In the rows, 128 means zero.
Where one turn sends some rows of the set: a few examples, then the rows asked
z_944: [151 133 134 145 128 127  92  74 106 123 138 101 159 160 130 100 137 109
 115 130  88 133 133 101 127 131 131 122 105 134 171 132]
z_925: [144 107 168 113 155 152 120 123 141 139 118 142 140 140 123 139 145 130
  82 155  95 115 164 128 102 111 143 164 127 131 116 111]
z_523: [145  81 158 125 138 133  94 106 135 162 120 103 111 149 136 138 132  92
 115 142 115 129 110 113 127 181 109 154 114 124 132  96]
z_897: [124  96 163 118 131 139  99 112 163 107 131 115 118 143 123 136 154 108
 104 129 115 128 162 104 146 103 102 168 130 124 115  93]
z_575: [123 177 152 159 117 153 113 135 122  99 102 151 120 144 121 139 146 114
 110 130 113 133 103 122 128 133 138 137 118 108 124 113]
z_85: [139 137 148 111 167 140 118 108  93 124 108 127 128 166 110 110 127 122
 143 133 112 129 157 108 140  97 106 118 151  97 150 137]
z_464: [124 145 134 157 112 135 105 111  83 134 141 131 117 141 136 122 137  93
 120  65 103 137 154 139 121 143 139 126 125 135 133 114]
z_927: [113 173 135 159 135 143 117 113 100 130 103 120  91 132 107 138 125 110
 117 127 126 140 128 151 150 138 103 128 114 131 136 109]
z_32: [118 140 130 161 109 120 121  85 125 118 137  94 112 135 123 121 136  98
 131  98 133 154 129 130 149 143 138 117 136 148 150 116]
z_394: [ 98 101 114 127 116 138 121 105 120 149 106 101 145 162 152 146 175  98
 144 115 102 130 142 151 116 152 122 150 131  97 150 123]
z_915: [103 111 135 145 145 134 113 118 143 116 122 141 199 141 122 124 146 103
 107 131 104 129 135 109 141 133  85 108 115 126 139 104]
z_448: [135 127 118 118 114 146 158 123 117 110  80 115 145 136 147 131 113 117
 144 111 122 119 165 126 163 131 127 118 112 127 145 159]
z_518: [127 132 133  92 106 148 117  95 126 145  93 148 110 133 131 144 123 124
 128 133  82 123 122 134 108 109 140 147 143 152 127 114]
z_866: [129  74 129 137 130 131 106 113 149 159  94 109 170 126 112 137 131  81
 137 148 112 133 124  80 121 148 123 143 106 126 126 105]
z_525: [140 133 139 147 123 112 100  93 125 103 140 122 139 142 125 110 138 121
 132 142  83 170 148 116 149 124 140 113 156 105 169 127]
z_43: [111 109 140 126 155 150 104 168 128 136 114 141 135 106 127 137 162 122
 116 155 118 109 167  98  99 129 131 149 122 106 119 137]
z_667: [163 100 138 141 155 131 117 132 125 109 112 101 106 125 140 147 123  86
  98 109 137 145 148  99 137 137 165 105 102 144 137 141]
z_916: [138 117 144 139 141 157  82 146  96 121 119 129 143 133 130 116  94 116
 122 133 165 159 156 141 135 129 103 132 108 101 130 119]
z_269: [164  66 146 123 146 134  89 112 148 112 131 115 130 121 145 107 145 116
 109 133 102 113 134 137 106 172 152 141 115 107 131 112]
z_277: [142 158 120 150 145 127 139 115 120 118 100 141 130 126 108 135 146 102
 116 160  95 137 124 124 123 160  94 106  91 117 139 139]
z_555: [142  73 129 119 121 144  91 110 138 129 106 121 150 111 148 122 117 112
 137 110 110 132 190 158 140 107 143 138 121 119 125  81]
z_102: [168 128 146 139 135 144  99 117 124 122 132 103 100  99 119 127 144 133
 138 155  64 112 155 104 143 153 149 133 124 110 116 128]
z_7: [131 116 134 133 131 157  97 140 137 170  82 121 133  90 153 140 103 101
 110 107 102 116 152 121 101 153 111 148 100 153 134 116]
z_104: [134  89 133 133 130 168 111 118 119 180 104 110 152 120 137 161 141 112
 145 117 123 111 181 137 115 123 132 163 113 141 130 114]
z_521: [ 97 103 153 113 133 135  82 161 131 131 105 126 121 133 135 131 120  99
 117 159 118 142 153  92 142 128 108 153 119  94 111  89]
z_8: [119  83 143 110 122 148  80 139 140 111 107 123 114 108 179 136 118  98
 112 100 130 114 153 125 138 131 136 129 106 143 135  97]
z_747: [133 135 137 129 133 148 110 108  97 119 101 157 139 139 155 125 131 125
 123 138 102 147 150 137 150  92 137 102 155 113 153 161]
z_246: [151 128 109 141 138 116 132 129 121 109 106 149 136 133 123 145 137 125
 162 139 102 136 112 120 154 184 133 113  98 108 141 119]
z_2: [147 126 104 137 132 142 139 107 102 128 103 140 142 127 158 130 154 107
 145 127 119 126 143 137 125 150 118  94 118 113 135 182]
z_608: [139  58 134 121 138 139 109 115 129 129 105 132 166 135 143 130 138 105
 113 173 125 123 134 118 116 136 183 123 113 116 134 115]

z_102 -> z_518
z_525 -> z_747
Where do these go?
z_866 -> z_521
z_448 -> z_246
z_555 -> z_608

Where one turn sends some rows of the set: a few examples, then the rows asked
z_436: [133 130  61 134 117 107 144 142 126 125 167 143 124 144 102 124 139 102
 129 132 130 143 132 114 121 161 134 121 107 114 137 100 150 145 158 147
 131 155 130 117  94  99 180 116 130 118]
z_600: [134 142 133 120 139 124 142 122 133 112 102 178 139 143 154 123 144 125
 156 135 129 116 130 141 117 165  79 116 122 106 206 162 168 135 118  98
 153  99 128 144 121 103 159 115 129  77]
z_175: [140 147 135 133 144 119 121 139 122 127 110 158 117 117 151 113 139 132
 172 122 131 118 163 135 107 146 101 138 107 109 181 126 162 129  97  75
 146 103 147 171 104  98 167 118 126  85]
z_858: [ 86 149  94 151 106 119 103 138 173 149 148 169 113 154 101 133 135 120
 155 111 138 112 128 163 134 142 135 139 131  96 118 114 118 141 133 103
 139 118 143 127 136 131 137  86 146 125]
z_333: [151 139 120 115  97 121 126 144 136 111 134 125 109 138  95 123 150 123
 143 106 125 129 122  92 133 149 139 174  96  98 142  84 105 143 147 168
 141 131 153  99 139 106 179 141 132 118]
z_865: [120 158 107 118  96 127 137 143 149 105 134 131 106 146  91 124 133 116
 119 101 133 107 147 127 133 140 150 157 110 112 128  86 106 146 155 140
 129 119 174 113 131 115 180 122 150 129]
z_403: [132 138 155 121 142 146 132 134 142 127 111 162 115 131 148 115 148 146
 183 117 118 110 141 132 129 149  86 171 118  99 197 131 152 133  94 106
 166  89 143 155 120  98 152 144 131  78]
z_123: [131 137 134 125 145 126 141 125 130 117  97 177 129 146 161 126 138 132
 170 133 126 116 134 148 129 162  79 123 110 107 189 164 170 137 109  98
 153  91 136 148 112  89 157 121 120  83]
z_994: [149 110  84 117 110  98 106 150 122 108 136 154 140 150 161 123 111 114
 133  73 113 126 124 114  88 152 122 136  93 102 132 139 173 113 111 120
 148 135 123  97 125 116 150 164 133 105]
z_170: [ 92 146 103 153 111 128 105 147 167 148 129 174 139 159 122 133 124 131
 151 113 139 131 114 178 149 144 109 137 131 103 109 127 112 150 148 121
 129 107 143 117 147 126 133 101 137 131]
z_705: [140 140 157 116 139 144 138 140 143 131 118 167 134 125 146 113 148 141
 173 117 121 116 134 124 119 152  86 172 132  95 210 134 149 135 107 107
 170  91 136 152 128 109 150 145 132  76]
z_956: [119 100  86 115 112 130 100 151 134 100 151 144 128 145 158 111 134 118
 123  81  95 130 137 109 104 157 105 153 109 110 149 100 155 122  99 134
 146 142 133 106 123 119 154 178 149  87]
z_701: [125 116 106  99 110 108 107 133 151  88 137 155 131 162 167 109 129 111
 137  73 100 137 128 104 111 177 105 137 102  85 138 135 152 124 115 147
 152 120 134  78 126  97 142 162 132  87]
z_863: [165 128 102 134 113 123 162 139 128 127 151 158 141 152 113 122 135 130
 116 114 120 124  90 142 155 169 109 145 105 107 138 131 148 140 157 176
 144 115 123  85 140  97 154 146 132 141]
z_904: [102 147 111 145 106 136  85 139 180 134 121 161 118 162 100 149 142 136
 173 110 134 121 116 166 149 141 122 154 136  98 114 109 117 137 139 129
 143 113 139 123 151 137 143 103 144 119]
z_726: [149 146 124 134 102 137 148 125 156 127 153 138 119 157 102 137 124 145
 138 104 115 122 107 160 148 148 130 145 128  98 123 109 155 131 168 182
 154 101 142  99 140 102 143 134 143 141]
z_613: [154 156 142 128 139 114 114 139 131 127 112 156 131 111 149 111 142 129
 165 120 131 127 160 125  98 151 100 134 120 108 191 120 162 125 108  80
 146 105 139 167 114 108 172 115 126  79]
z_665: [112 134  69 121 116 121 149 149 146 140 148 157 144 161 112 151 121 106
 147 130 130 133 119 153 123 147 138 129 115 129 134 114 153 155 180 157
 125 141 160 119 104 103 164 119 136 132]

z_726 -> z_865
z_123 -> z_403
z_863 -> z_333
Where do these go?
z_904 -> z_858
z_613 -> z_600
z_956 -> z_994

Where one turn sends some rows of the set: a few examples, then the rows asked
z_612: [137 140 141 110 116 124 108 137 144 121 148 124]
z_306: [150 108 128 125 111 118 151 165 152 171 123 165]
z_974: [153 129 137 107 162 135 128 141 146 172 121 111]
z_467: [147 110 130  96  93 115 139 125 128 208 120 134]
z_850: [139  98 102 117 124 118 165 151 155 165 118 156]
z_511: [151  78 109 140  94 125 122 121 155 139 120 126]
z_82: [156 120  90  95  77 129 149 151 168 155 138 118]
z_539: [184 126 100 115 114 115 131 139 106 142 135 140]
z_510: [150  80 135  81 105 137 135 140 147 158  88 103]
z_560: [121 133 128 112  95 114 176 143 147 135 104 144]
z_264: [123 102 167 104  97 117 160 131 146 149 100 132]
z_99: [157  87  98 112 126 117 112 159 134 141 107 102]
z_74: [160 123 157 120  89 134 146 110 124 168 144 145]
z_243: [120 109 103 123 104 126 133 150 154 190  96 124]
z_655: [162 100 137  99 103 131 145  89 149 164 148 129]
z_408: [173  97 122 120 115 122 175 137 162 158  94 140]
z_791: [122  97 150  88 122 131 120 162 152 139 124 127]
z_584: [123 131 137 138 125 138 127 142 160 157 148 125]
z_693: [134  91 130 124 122  90 151 146 140 132  97 111]
z_870: [183 122 153 101  89 156 138 142 132 167 108 115]
z_289: [147  94 113 136 102 127 145 165 119 136 132 144]
z_449: [159 132 125  73  96 143 114 130 162 146 134 102]
z_652: [130 131 115  78 109 144 167 148 117 170 127 120]
z_844: [138 132 150 124  74 114 109 129 149 152 135 137]
z_4: [167 108 121 113  66 135 140 137 134 116 119 111]
z_422: [155 121 120 121  99 113 149  85 133 124 118 113]
z_633: [167 134 162 127  97 131 146 115 137 180 138 112]
z_980: [148 107 107 129 112 128 115 110 139 197 115 122]
z_172: [147 130 129  67 109 129 175 132 122 157 127 103]
z_244: [121 123 146  86  74 107 152 141 126 151 117 103]
z_62: [175 138 108 131 113  90 148 130 136 130 138 130]
z_721: [152 133 109 114 107  80 157 120 118 137 141 127]
z_581: [145 140  88 118  91  95 124 146 159 143 119 120]
z_427: [131 133 142 112 124 116 120 143 132 173 101  81]
z_935: [150 112 145  94  99 144 109 112 118 131 109 105]
z_315: [157 121  96 104  69 141 134 109 125 166 118 119]
z_28: [133 111 131 114 160 136 135 119 126 141 120 126]
z_45: [167 116 137  86 111 144 167 165 133 141 140 105]
z_147: [147 131  98  93 108 108 146 149 149 169 150  90]
z_692: [149 141 123 103 157 116 134 126 165 158 118 114]
z_42: [160 127 121 108 118  99 146 155 106 156  90  95]
z_472: [133 103 105  65 128 131 129 130 118 154 119 121]
z_503: [169 110 119 154  94 115 135 132 119 161  98 114]
z_815: [166 155 141 116 115  94 130 129 120 156  97 123]
z_59: [168  93 130 116 136 112 134 139 184 154 120 105]

z_935 -> z_510
z_264 -> z_42
Where do these go?
z_62 -> z_74
z_244 -> z_427
z_449 -> z_791
z_306 -> z_721
z_467 -> z_147
z_422 -> z_870
z_408 -> z_539

Where one turn sends some rows of the set: a few examples, then the rows asked
z_293: [147 118 116 137 122 126 165 104 152 152 108 105 132 144 130 153 114]
z_291: [146 136 127 121 102 130 118 148  81 127 113 142 114 119 116 142 107]
z_698: [152 127 150 141 138 101 123  85 147 147 144 143 131 169 126 117 148]
z_9: [121 112 117 136 127 149 124 126 100 129  96 150 117 113  85 150 146]
z_240: [105 131 134 113 137 132 120 148 119 141 112 138 159 156  82 109 141]
z_689: [152 117 124  86 118 158 141 138 138 142  90 121 141 150 121 146 128]
z_788: [136 127 137 115 130  96 111 149 115 162  96 144 129 168 119 137 135]
z_912: [165 111 134 152 132 115 114 103 144  87 137 118 144 134 131 130 157]
z_880: [125 151 117 161 124 136 117  94 126 128 140 145 146 108 148 129 116]
z_782: [132 138 155 150 109 140 107  99 150 119 130 134 126 132 157 154 110]
z_103: [117  82 115 113 115 143 101 148 106 127 126 150 121 165 123 121 150]
z_883: [115 119 141 156 140 146 136  80 133 119 131 115 132 111 135 145 123]
z_173: [142 130 121 117 105 159 120 122 180 140 121 135 134 131 118 123 105]
z_985: [165 123 121 138 150 120 109 108 147  94 127 128 135 112 136 116 150]
z_764: [113 161 127 131 131 102 135 127 153 149 117 158 140 151 110 129 133]
z_737: [145 107 143 120 149 134 100 113 113 152 127 140 103 177 107 104 140]
z_734: [119 109 116  89 133 149 122 156 104 118  99 129 115 154 134 123 129]
z_909: [134 116 125 123 143 159 123 120  71 128 124 133 146 118 117 137 153]
z_534: [101 128 155 125 131 115 137 122 150 134 147 128 132 133  85 109 118]
z_947: [150  95 119 100 102 159 105 142 129 153 140 148 141 129 109 107 129]
z_76: [125 126 156 131  81 105 128 115 129 113 122 132 150 121 144 136  97]
z_972: [129 126 157 128 123  80 130 121 143 155 134 133 102 147 123 136 112]
z_509: [142 100 105 151 104 125 129 107 140 161 158 132 132 127 114 116 113]
z_91: [124  95 104 125 140 155 114 112 108  96 136 148 108 166 130 129 142]
z_406: [140 104 161 111 123 160 113 118  95 116 115 122 123 142 127 162 146]
z_624: [102 100 147 146 107 125 132  94 148 116 110 141 153 116 116 145 138]
z_671: [140 140 140  98 155 147 121 124 109 132 118 124 121 172 106  92 121]
z_187: [148 149 127 143 132 105 154 124 159 113 131 104 129 119 135 135 121]
z_765: [121  96 166 108 126 107 113 140 109 146 127 115 120 150  97 114 119]
z_443: [154  82 113 120 117 128 148 119  98 161 129 118 141 148 117 140 137]
z_809: [140 132 129 145 128 118 118 123 180 116 135 131 112 105 126 121 136]
z_878: [149 132 135 128 138 129 127 119 100 144 120 130 136 206 109 120 141]
z_145: [122  96 115 115 117 131 135 147  82 122 121 121 139 174 131 132 136]
z_31: [120 128 120 135 123 106 130 106 127 132 100 155 140  91 141 127 118]
z_465: [174 138 132 138 135 113 120 116 134  86 132 113 145 131 146 124 134]
z_160: [146 132 153 115 151 121 120  95 158 139 141 136 118 138 122  89 127]
z_20: [146 160 145 120 144 116 147  99 146 131 131 126 150 164 124 103 127]
z_644: [132 122 100 107 140 153 122 123 100  90 128 144 107 160 144 125 117]
z_292: [134 111 116 121 123 148 129 121  99  88 141 131 118 181 139 138 124]
z_995: [144 125 127 169 109 101 135 116 158 121 157 123 136 129 122 132 142]
z_6: [154 134 138 113 108 155  94 137  84 126 125 152 142 136 139 148 141]
z_540: [130 110 151 131  87 147 123 134 102 111 121 129 124 144  91 160 128]

z_883 -> z_406
z_644 -> z_985
Where do these go?
z_972 -> z_788
z_20 -> z_671
z_947 -> z_509
z_145 -> z_187
z_624 -> z_540

